Each row has a name. Each question is about the rows just above it.

Y: [161 138 135  91]
T: [116 146 105 102]
Z: [ 83 156 129 174]
C: [135 131 129 118]
X: [ 83 156  80 106]
S: [ 83 156  80 177]
H: [ 95 119 119 162]
N: [ 96 141  98 122]
B: [169  99 175 154]
Print row Z.  [ 83 156 129 174]
Print row C.  [135 131 129 118]
Print row H.  [ 95 119 119 162]
Print row B.  [169  99 175 154]
Print row S.  [ 83 156  80 177]

laz: [114  93 138 139 152 131 142  85  91 117 124 112 114 113 120 124 127 120
 122 132 147 133 155 111 104 131 138 134 109 100  97 150 140 127  88 154
  86]
zapo: [114  92 138 139 149 130 143  80  90 117 124 111 116 112 121 125 127 120
 122 132 149 132 156 113 103 129 137 134 109 102  96 139 114 124 104 146
  87]
zepef: [114  93 138 139 152 131 142  85  91 117 124 112 114 113 120 124 127 120
 122 132 147 133 155 111 104 131 138 134 109 100  97 140 114 124 101 147
  83]
sirum: [114  93 138 139 152 131 142  85  91 117 124 112 114 113 120 125 127 120
 122 132 147 133 155 111 104 131 138 134 109 100  97 140 114 124 101 147
  83]
lis: [114  92 138 139 149 130 143  80  90 117 124 111 116 112 121 125 127 120
 122 132 149 132 156 113 103 129 137 134 109 102  96 139 114 127  91 158
  84]
Print row laz.  [114  93 138 139 152 131 142  85  91 117 124 112 114 113 120 124 127 120
 122 132 147 133 155 111 104 131 138 134 109 100  97 150 140 127  88 154
  86]
Print row lis.  [114  92 138 139 149 130 143  80  90 117 124 111 116 112 121 125 127 120
 122 132 149 132 156 113 103 129 137 134 109 102  96 139 114 127  91 158
  84]
Print row zepef.  [114  93 138 139 152 131 142  85  91 117 124 112 114 113 120 124 127 120
 122 132 147 133 155 111 104 131 138 134 109 100  97 140 114 124 101 147
  83]

riba: [119 124 130 130 119 140 137 133 121 128 118 143 120 121 122 126 121 125
 111 127 130 118 127 127 138 127 129 122 128 132 123 127 135 132 104 134
 139 128 130 130 146 134 122 142 130 140 139 137 133 128 123 123 131 127
 137 130]
tekuf: [118 113 119 120 116 151 136 122 130 118 117 140 126 123 109 120 107 111
  94 144 139 102 112 143 162 133 127 127 125 131 131 121 146 127 100 133
 155 118 140 136 126 139 116 159 128 148 155 129 154 147 115 125 136 111
 136 137]
dubob: [116 121 129 129 116 146 140 132 121 127 115 147 119 120 118 124 116 122
 102 129 132 113 125 129 145 128 129 121 128 133 123 126 139 132  96 136
 145 126 132 132 148 136 119 149 130 145 146 138 138 132 120 121 132 124
 139 132]
kif: [114 120 128 129 114 149 142 133 120 126 112 150 117 118 116 123 114 121
  97 130 133 109 124 130 149 128 129 120 127 134 122 125 141 133  90 137
 149 125 133 133 151 138 117 154 130 148 149 139 141 133 118 120 133 122
 142 133]
Bunok: [117 120 126 127 117 146 138 129 124 125 116 144 121 121 117 123 115 120
 102 133 134 111 122 133 148 129 128 123 127 132 125 125 140 130  99 135
 146 124 134 133 141 136 119 150 129 144 146 135 141 135 119 123 133 121
 138 133]
zife: [112 122 132 132 113 150 144 136 117 129 111 154 115 117 117 124 116 124
  97 125 131 111 128 126 145 127 129 118 128 135 120 126 140 134  86 139
 147 128 130 132 159 138 117 153 131 149 148 143 137 128 119 119 133 127
 143 131]
keda: [125 125 126 126 124 135 130 126 129 126 124 131 128 127 124 126 123 124
 118 132 130 121 124 132 136 129 128 128 127 129 129 127 133 127 118 130
 135 126 131 130 126 131 125 137 128 134 135 127 133 132 125 128 130 124
 131 130]
Print row riba.  [119 124 130 130 119 140 137 133 121 128 118 143 120 121 122 126 121 125
 111 127 130 118 127 127 138 127 129 122 128 132 123 127 135 132 104 134
 139 128 130 130 146 134 122 142 130 140 139 137 133 128 123 123 131 127
 137 130]
Print row keda.  [125 125 126 126 124 135 130 126 129 126 124 131 128 127 124 126 123 124
 118 132 130 121 124 132 136 129 128 128 127 129 129 127 133 127 118 130
 135 126 131 130 126 131 125 137 128 134 135 127 133 132 125 128 130 124
 131 130]
Print row tekuf.  [118 113 119 120 116 151 136 122 130 118 117 140 126 123 109 120 107 111
  94 144 139 102 112 143 162 133 127 127 125 131 131 121 146 127 100 133
 155 118 140 136 126 139 116 159 128 148 155 129 154 147 115 125 136 111
 136 137]

lozu: [124 127 133 127 133 119 133 127 120 122 122 132 131 134 125 128 134 136
 130 124 121 122 126 126 131 126 119 134 126 120 119]
fopi: [105 133 147 118 141  98 125 118 115 109 125 133 136 142 128 127 140 132
 145 127 112  93 116 132 118 112 119 143 115 125 106]
rulet: [109 129 137 118 140 115 118 116 117 117 123 131 118 129 137 127 132 122
 142 124 113 101 132 123 115 106 124 139 103 133 110]
sebad: [114 129 135 119 139 120 120 120 118 120 123 132 118 128 134 128 130 124
 139 124 113 106 132 123 118 109 124 138 107 130 112]
Rasub: [125 119 136 125 152 114 143 123 102 112  94 143 113 137 122 133 138 159
 134 103  90 112 142 101 142  91  86 156 107 100  86]
sezop: [114 127 145 123 146  97 142 124 103 108 110 139 138 151 117 130 145 157
 137 115 103 105 119 122 136 107  99 150 121 106  97]
dev: [116 130 134 120 136 119 121 119 120 120 124 130 121 129 133 127 131 123
 137 127 118 109 129 124 119 114 126 136 112 131 115]
sofe: [113 124 134 114 151 123 119 112 108 115 105 136  96 122 143 130 129 126
 144 109  93  97 152 103 116  81 107 150  85 125  91]
Pumu: [114 130 138 120 135 114 123 120 121 118 127 131 128 134 132 127 133 126
 138 127 119 107 125 128 119 118 126 136 114 131 116]
subo: [126 128 129 127 130 128 127 127 127 128 127 129 125 128 130 128 128 127
 129 127 126 125 129 126 127 126 127 130 125 128 125]
vepam: [127 126 129 128 131 127 129 127 124 126 122 130 124 128 128 131 129 132
 129 123 121 125 132 123 130 120 122 133 122 125 120]
bifu: [125 122 134 126 145 120 137 126 111 117 104 138 116 134 125 131 135 148
 133 109 101 116 140 109 137 103  99 148 111 110  98]
Print row sezop.  [114 127 145 123 146  97 142 124 103 108 110 139 138 151 117 130 145 157
 137 115 103 105 119 122 136 107  99 150 121 106  97]
Print row Pumu.  [114 130 138 120 135 114 123 120 121 118 127 131 128 134 132 127 133 126
 138 127 119 107 125 128 119 118 126 136 114 131 116]
Print row vepam.  [127 126 129 128 131 127 129 127 124 126 122 130 124 128 128 131 129 132
 129 123 121 125 132 123 130 120 122 133 122 125 120]
Print row sebad.  [114 129 135 119 139 120 120 120 118 120 123 132 118 128 134 128 130 124
 139 124 113 106 132 123 118 109 124 138 107 130 112]
Print row lozu.  [124 127 133 127 133 119 133 127 120 122 122 132 131 134 125 128 134 136
 130 124 121 122 126 126 131 126 119 134 126 120 119]

pefov: [119 152 104 129 122 117 124 107 118  96 144 140 139 118 122 132 113 131
 103 127 168 133 145 108 150 112 133 126 108 131]
vife: [120 134 130 139 125 132 124 125 123 164 121 119 131 111 142 132 148 118
 176 120  88 121 108 154 114 135 129 128 162 136]
kazu: [114 138 124 142 124 135 123 120 124 169 122 117 135 105 143 132 150 117
 183 119  85 122 109 155 114 134 126 127 169 136]
zuten: [ 95 124 107 137 127 160 135 125 154 156 119 115 129 115 120 114 148 127
 149 127 116 120 128 124 118 129  95 126 154 109]
Ril: [109 145 107 135 122 131 125 112 127 130 134 128 136 110 128 129 131 125
 136 123 134 128 131 125 134 121 122 127 136 128]
kot: [113 155 112 139 120 122 119 107 113 141 134 128 142 101 140 136 136 119
 159 119 117 126 122 141 131 123 133 126 150 140]
fab: [112 139 108 132 124 134 128 115 132 121 133 130 134 118 122 126 128 130
 122 127 144 128 136 117 136 120 119 127 128 122]
Taluk: [112 175  93 136 115 108 117  91 104  98 152 142 150  99 130 140 114 126
 117 121 165 134 144 116 157 106 142 126 117 141]
Bipi: [100 156  95 139 119 132 123 102 126 130 138 129 142 100 128 128 132 124
 138 122 140 127 135 121 139 116 120 126 140 128]
Lezip: [117 134 115 129 125 134 129 120 133 123 132 129 132 122 122 125 126 129
 122 129 142 128 136 117 135 122 120 128 126 123]
Zaler: [ 91 127 105 140 126 160 134 122 154 163 119 113 130 109 123 115 150 125
 158 125 111 119 124 128 118 129  94 127 162 111]
funo: [125 152 109 127 121 111 123 107 113  92 146 141 140 120 123 134 110 131
 100 127 168 134 145 111 151 113 138 128 105 133]
Print row Ril.  [109 145 107 135 122 131 125 112 127 130 134 128 136 110 128 129 131 125
 136 123 134 128 131 125 134 121 122 127 136 128]
Print row Lezip.  [117 134 115 129 125 134 129 120 133 123 132 129 132 122 122 125 126 129
 122 129 142 128 136 117 135 122 120 128 126 123]
Print row Zaler.  [ 91 127 105 140 126 160 134 122 154 163 119 113 130 109 123 115 150 125
 158 125 111 119 124 128 118 129  94 127 162 111]
Print row vife.  [120 134 130 139 125 132 124 125 123 164 121 119 131 111 142 132 148 118
 176 120  88 121 108 154 114 135 129 128 162 136]
Print row pefov.  [119 152 104 129 122 117 124 107 118  96 144 140 139 118 122 132 113 131
 103 127 168 133 145 108 150 112 133 126 108 131]
Print row zuten.  [ 95 124 107 137 127 160 135 125 154 156 119 115 129 115 120 114 148 127
 149 127 116 120 128 124 118 129  95 126 154 109]

tur: [143 133 168 126 126 127 111 140 115 108 154 135 140 142 142 158 121  89
  94 154 141 139 123 120 129 106 127 122 144 117 107 131 120 120 121 115
 111 123 120 142 127 149 137 148]
Vor: [142 136 171 124 127 129 111 140 114 108 154 134 141 140 140 157 119  91
  98 154 142 139 124 121 127 104 128 125 143 114 108 135 115 119 124 119
 111 123 124 139 128 149 139 146]
lazo: [142 140 177 120 127 132 112 140 112 108 150 129 140 137 138 153 116  95
 103 151 141 136 124 122 122 104 129 128 142 116 112 134 110 117 130 127
 110 125 131 135 128 146 146 144]
Bilo: [142 132 160 128 127 123 113 141 118 111 157 139 140 145 143 160 124  86
  90 156 141 144 122 118 132 108 126 118 146 113 105 138 125 123 115 108
 112 123 115 145 126 151 128 149]
Nom: [142 141 180 120 127 134 112 140 110 107 147 129 141 135 136 150 114  99
 106 148 141 134 125 125 120 105 131 132 139 115 112 133 107 118 133 130
 110 124 132 135 127 144 148 142]
tobap: [142 133 165 127 128 125 112 139 116 109 157 136 140 143 144 159 122  86
  93 156 141 142 124 118 130 106 126 120 146 113 105 137 121 122 118 110
 111 124 118 143 126 152 132 149]
Kikim: [143 133 168 126 127 127 111 140 115 110 154 135 140 142 142 158 121  89
  94 154 141 139 123 120 129 106 127 122 144 114 107 137 120 120 121 115
 111 123 120 142 127 149 137 148]
nulo: [142 137 175 121 127 130 111 139 113 107 152 132 140 138 140 154 117  93
 100 152 141 138 124 122 123 103 128 127 143 114 109 134 114 119 127 123
 111 123 126 138 127 149 143 145]
Print row lazo.  [142 140 177 120 127 132 112 140 112 108 150 129 140 137 138 153 116  95
 103 151 141 136 124 122 122 104 129 128 142 116 112 134 110 117 130 127
 110 125 131 135 128 146 146 144]
Print row Kikim.  [143 133 168 126 127 127 111 140 115 110 154 135 140 142 142 158 121  89
  94 154 141 139 123 120 129 106 127 122 144 114 107 137 120 120 121 115
 111 123 120 142 127 149 137 148]
Print row tur.  [143 133 168 126 126 127 111 140 115 108 154 135 140 142 142 158 121  89
  94 154 141 139 123 120 129 106 127 122 144 117 107 131 120 120 121 115
 111 123 120 142 127 149 137 148]

vefik: [124 128 121 136 126 128 138 131 129 126 124 137 122 131 120 130 132 125
 130 130 131 131 129 129 131 138 121 134 135 122 131 126 133 134 137 122
 122 134 131 132 121 135 124 123 132 121 123 131 128 138 132 127 125 132
 132]
ged: [130 130 134 123 130 125 119 127 124 127 133 118 133 126 132 127 128 128
 127 127 126 126 124 125 124 120 128 125 124 134 126 128 122 126 119 137
 131 123 125 124 133 122 131 135 125 129 134 125 127 120 123 129 132 126
 123]
lam: [124 130 126 133 127 122 129 131 123 123 131 125 127 130 123 130 135 124
 128 128 131 128 123 124 126 130 116 133 132 129 128 125 126 135 127 133
 124 130 128 127 126 129 126 132 130 119 130 128 126 129 125 128 129 132
 125]
lom: [121 124 110 147 122 134 155 133 136 128 113 158 112 136 112 132 131 126
 133 132 134 135 137 135 140 153 122 140 143 110 135 127 145 137 155 104
 116 143 137 141 111 147 118 108 138 120 111 138 131 154 141 126 117 135
 143]
Baru: [127 124 118 136 125 137 144 129 138 133 115 150 118 131 122 129 124 130
 131 131 130 132 139 136 137 143 135 131 134 116 132 130 140 128 147 108
 124 136 134 137 118 139 123 112 132 130 116 135 131 144 139 127 120 129
 140]
dig: [148 118 134 109 131 155 127 115 153 153 111 146 129 120 149 119  97 147
 128 128 117 127 154 147 136 122 185 107 109 122 127 141 137  96 137 103
 146 121 128 134 134 125 134 109 119 169 118 131 136 124 142 128 121 110
 145]
Kurim: [132 127 131 123 129 131 124 126 130 131 128 126 130 126 133 126 123 131
 127 127 126 127 130 129 127 124 136 124 124 130 127 130 127 123 125 128
 132 125 127 127 131 125 130 128 125 134 129 127 129 124 128 128 129 125
 128]
nuza: [131 120 114 136 124 146 151 126 147 140 107 164 114 131 123 127 117 135
 132 132 129 134 149 143 142 148 149 129 132 109 134 133 148 122 157  95
 125 138 136 142 115 143 122 102 132 140 108 139 134 150 147 126 115 126
 149]
Bif: [113 129 108 154 121 123 154 138 126 118 121 150 112 139 104 136 144 118
 132 132 139 135 126 127 136 155  99 148 150 114 135 122 141 150 150 115
 109 146 137 138 109 147 116 117 141 103 116 137 128 155 135 126 120 142
 135]
Rugi: [140 122 131 117 130 144 128 120 143 143 117 139 128 123 140 123 109 140
 128 128 121 128 144 139 133 125 162 115 117 124 128 136 134 109 134 112
 139 124 128 132 131 126 132 116 122 153 122 130 133 126 137 128 124 117
 138]
Refa: [124 125 116 140 124 132 145 131 134 129 118 148 118 133 118 131 130 127
 131 131 132 133 134 133 136 144 125 135 137 117 133 127 139 134 145 112
 120 138 134 136 117 140 121 115 134 123 117 135 130 145 137 126 121 133
 138]
Gok: [128 125 121 133 126 134 138 128 135 131 120 142 122 130 124 128 125 130
 130 130 129 131 135 133 134 137 133 130 131 120 131 129 136 127 140 115
 126 133 132 134 122 135 125 118 131 130 120 132 130 138 135 127 123 129
 136]
Print row Bif.  [113 129 108 154 121 123 154 138 126 118 121 150 112 139 104 136 144 118
 132 132 139 135 126 127 136 155  99 148 150 114 135 122 141 150 150 115
 109 146 137 138 109 147 116 117 141 103 116 137 128 155 135 126 120 142
 135]
Print row Baru.  [127 124 118 136 125 137 144 129 138 133 115 150 118 131 122 129 124 130
 131 131 130 132 139 136 137 143 135 131 134 116 132 130 140 128 147 108
 124 136 134 137 118 139 123 112 132 130 116 135 131 144 139 127 120 129
 140]
Print row lom.  [121 124 110 147 122 134 155 133 136 128 113 158 112 136 112 132 131 126
 133 132 134 135 137 135 140 153 122 140 143 110 135 127 145 137 155 104
 116 143 137 141 111 147 118 108 138 120 111 138 131 154 141 126 117 135
 143]
Print row Gok.  [128 125 121 133 126 134 138 128 135 131 120 142 122 130 124 128 125 130
 130 130 129 131 135 133 134 137 133 130 131 120 131 129 136 127 140 115
 126 133 132 134 122 135 125 118 131 130 120 132 130 138 135 127 123 129
 136]
Print row nuza.  [131 120 114 136 124 146 151 126 147 140 107 164 114 131 123 127 117 135
 132 132 129 134 149 143 142 148 149 129 132 109 134 133 148 122 157  95
 125 138 136 142 115 143 122 102 132 140 108 139 134 150 147 126 115 126
 149]

foz: [156 132 143 136 134 143 147 143 133 134 170]
Dofib: [136 149 162 136 148 137 132 136 138 140 132]
pud: [134 139 135 133 134 136 138 135 136 144 132]
peze: [134 138 132 137 133 141 140 142 135 138 132]
Ligim: [156 132 143 136 134 143 147 143 148 138 145]
Print row foz.  [156 132 143 136 134 143 147 143 133 134 170]
Print row Dofib.  [136 149 162 136 148 137 132 136 138 140 132]
Print row Ligim.  [156 132 143 136 134 143 147 143 148 138 145]
Print row peze.  [134 138 132 137 133 141 140 142 135 138 132]

Moz: [130  74 106 107 104  86 115 136 128 163 121 131 115 164 125 180 137 175
 131]
Taru: [103 153 145  83 171 146 138 118 113  97  94 167 119 155  91 145 104 153
 140]
gasuv: [122  83 117  98 114  94 118 129 132 153 102 138 115 170 121 180 137 175
 134]
Der: [132  77 107 112  96  88 111 140 128 168 127 131 111 152 131 178 142 168
 129]
leban: [108 151 146  95 159 146 135 120 119 104 100 159 120 144 103 140 113 144
 136]
Print row leban.  [108 151 146  95 159 146 135 120 119 104 100 159 120 144 103 140 113 144
 136]
Print row Der.  [132  77 107 112  96  88 111 140 128 168 127 131 111 152 131 178 142 168
 129]

Zosis: [145 122 125 177 121 122 120 122 128 128 182 119 120 135 125]
puse: [134 141 122 141  98 123  97 142 128 126 145 112 112 131 127]
zos: [129 133 118 116 150 115 150 133 100 119 113 112 111 134 115]
zami: [134 141 122 141  98 123  97 141 120 126  96 140 138 123 121]
Print row zos.  [129 133 118 116 150 115 150 133 100 119 113 112 111 134 115]
Print row puse.  [134 141 122 141  98 123  97 142 128 126 145 112 112 131 127]

Befu: [143 115 131 157 111 137 132 134 125 131 125 130 122 133 164 110 130 122
 127 136 115 126 122 135 153 118 103 138 140 116 135]
zubat: [112 137 144 117 145 131 130 114 131 126 125 128 142 127  95 139 126 124
 141 131 156 120 113 112 145 128 142 111 138 108 124]
fimup: [129 144 116 130 146 129 135 117 115 112 120 119 143 135  95 128 132 141
 131 130 135 150 116 115 141 147 145 120 151 115 131]
Sove: [146 128 124 145 147 130 154 132 107 115 129 126 124 143 135 102 127 136
 124 138 135 139 141 135 159 131 132 133 143 113 141]
Zosu: [131 106 144 122 127 127 133 142 141 142 136 137 110 124 154 122 116 111
 128 132 135  97 132 140 127 106 122 132 108 144 130]
Pip: [124 142 114 118 136 118 121 131 110 126 124 111 148 137 112 126 129 141
 114 123 118 162 157 138 131 125 126 136 118 112 137]
Lifog: [131 143 139 140 113 128 115 138 132 155 126 149 111 120 152 129 124 127
 157 121 139 114 130 111 110 146 126 126 121 132 117]
Zad: [137 120 138 140 145 134 151 126 114 117 129 126 129 142 134 108 127 125
 126 140 142 125 136 135 171 118 126 129 141 152 123]
zigol: [127 129 140 126 123 129 124 133 143 145 133 149 108 116 142 134 119 129
 132 124 122 126 157 138 114 125 115 141 105 138 134]
ref: [124 142 114 118 136 118 121 131 110 126 124 111 148 137 112 126 129 141
 114 123 118 162 157 138 131 125 116 136 118 112 137]
bog: [127 129 140 126 123 129 124 133 143 145 133 149 108 116 142 134 122 119
 150 124 143  97 121 116 103 137 139 121 117 148 115]
Print row zubat.  [112 137 144 117 145 131 130 114 131 126 125 128 142 127  95 139 126 124
 141 131 156 120 113 112 145 128 142 111 138 108 124]
Print row Pip.  [124 142 114 118 136 118 121 131 110 126 124 111 148 137 112 126 129 141
 114 123 118 162 157 138 131 125 126 136 118 112 137]
Print row Zosu.  [131 106 144 122 127 127 133 142 141 142 136 137 110 124 154 122 116 111
 128 132 135  97 132 140 127 106 122 132 108 144 130]
Print row Zad.  [137 120 138 140 145 134 151 126 114 117 129 126 129 142 134 108 127 125
 126 140 142 125 136 135 171 118 126 129 141 152 123]
Print row Lifog.  [131 143 139 140 113 128 115 138 132 155 126 149 111 120 152 129 124 127
 157 121 139 114 130 111 110 146 126 126 121 132 117]
Print row fimup.  [129 144 116 130 146 129 135 117 115 112 120 119 143 135  95 128 132 141
 131 130 135 150 116 115 141 147 145 120 151 115 131]

mor: [151 128 110 104 112 135 120 136 108 134 136 156 124 135  89 145 123 129
 132  95 147 128 139 153]
Kabo: [146 118 138 139 123 103 124 156 113 133 150 142 123 129 138 108 132 122
 114 113 127 151  92 115]
funu: [118 123 127 139 106 113 128 136 140 127 110 116 160 155 108 124 117 105
 104 128 139 120 116 162]
siz: [117 124 129 135 105 112 124 133 140 123 112 116 160 159 108 128 118 104
 107 129 140 116 122 160]
kogek: [140 133 118 125 128  93 131 115 113 112 158 127 116 120 154 120 139 116
 129  96 142 118 138 133]
pafo: [122 134 120 118 136 127 123 136 130 121 144 133 117 118 144 122 117 143
 139 117 154 132 112 125]
Tolak: [122 125 128 139 107 111 125 137 139 124 109 115 159 156 110 123 123 104
 109 126 139 116 123 157]
Dobi: [160 127 131 107 138 125 179 131 139 138 147 107 134 128 122 140 149 137
 113 122 126 150 161 132]
laba: [108 130 128 117 153 121 125 144 129 118 147 139 134 174 123 113 140 128
 134 146 131 146 162 144]
rikul: [ 94 131 138 150 153 126 133 135 126 136 127 141 132 172 139  98 125 125
 115 103 112 132 116 143]
Print row Tolak.  [122 125 128 139 107 111 125 137 139 124 109 115 159 156 110 123 123 104
 109 126 139 116 123 157]
Print row funu.  [118 123 127 139 106 113 128 136 140 127 110 116 160 155 108 124 117 105
 104 128 139 120 116 162]
Print row Kabo.  [146 118 138 139 123 103 124 156 113 133 150 142 123 129 138 108 132 122
 114 113 127 151  92 115]

neno: [143 135 134 142 117 129 119 130 116 142]
Kuno: [131 122 132 138 135 124 125 122 129 152]
Nubuk: [173 145 133 178 117 125 123 117 117 175]
dezur: [131 122 132 142 135 124 125 122 129 152]
Print row Nubuk.  [173 145 133 178 117 125 123 117 117 175]
Print row Kuno.  [131 122 132 138 135 124 125 122 129 152]
Print row dezur.  [131 122 132 142 135 124 125 122 129 152]

lib: [139 124 127 115 124 127]
vef: [110 107 133 119 131 141]
guri: [112 122 120 134 137 125]
deran: [140 154 120 145 117 110]
Fopu: [139 124 127 115 124 169]
gani: [178 108 131  85 137 136]
Kogel: [112 122 120 152 121 114]
fadog: [120 126 142 125 114 139]
kive: [130  86 159  86 119 108]
pobab: [143 131 104 127 145 107]
bifi: [131  93 151  92 131 159]
veli: [104 144 136 150 110 128]
Print row deran.  [140 154 120 145 117 110]
Print row pobab.  [143 131 104 127 145 107]
Print row bifi.  [131  93 151  92 131 159]
Print row veli.  [104 144 136 150 110 128]
Print row kive.  [130  86 159  86 119 108]
Print row guri.  [112 122 120 134 137 125]

gozi: [117 118 134 107 131]
kuv: [118 123 133 140 119]
repod: [123 120 129 143 138]
nefet: [113 114 170 113 124]
kan: [134 128 128 155 135]
vuda: [128 128 136 161 122]
gako: [122 119 135  99 134]
Print row nefet.  [113 114 170 113 124]
Print row vuda.  [128 128 136 161 122]

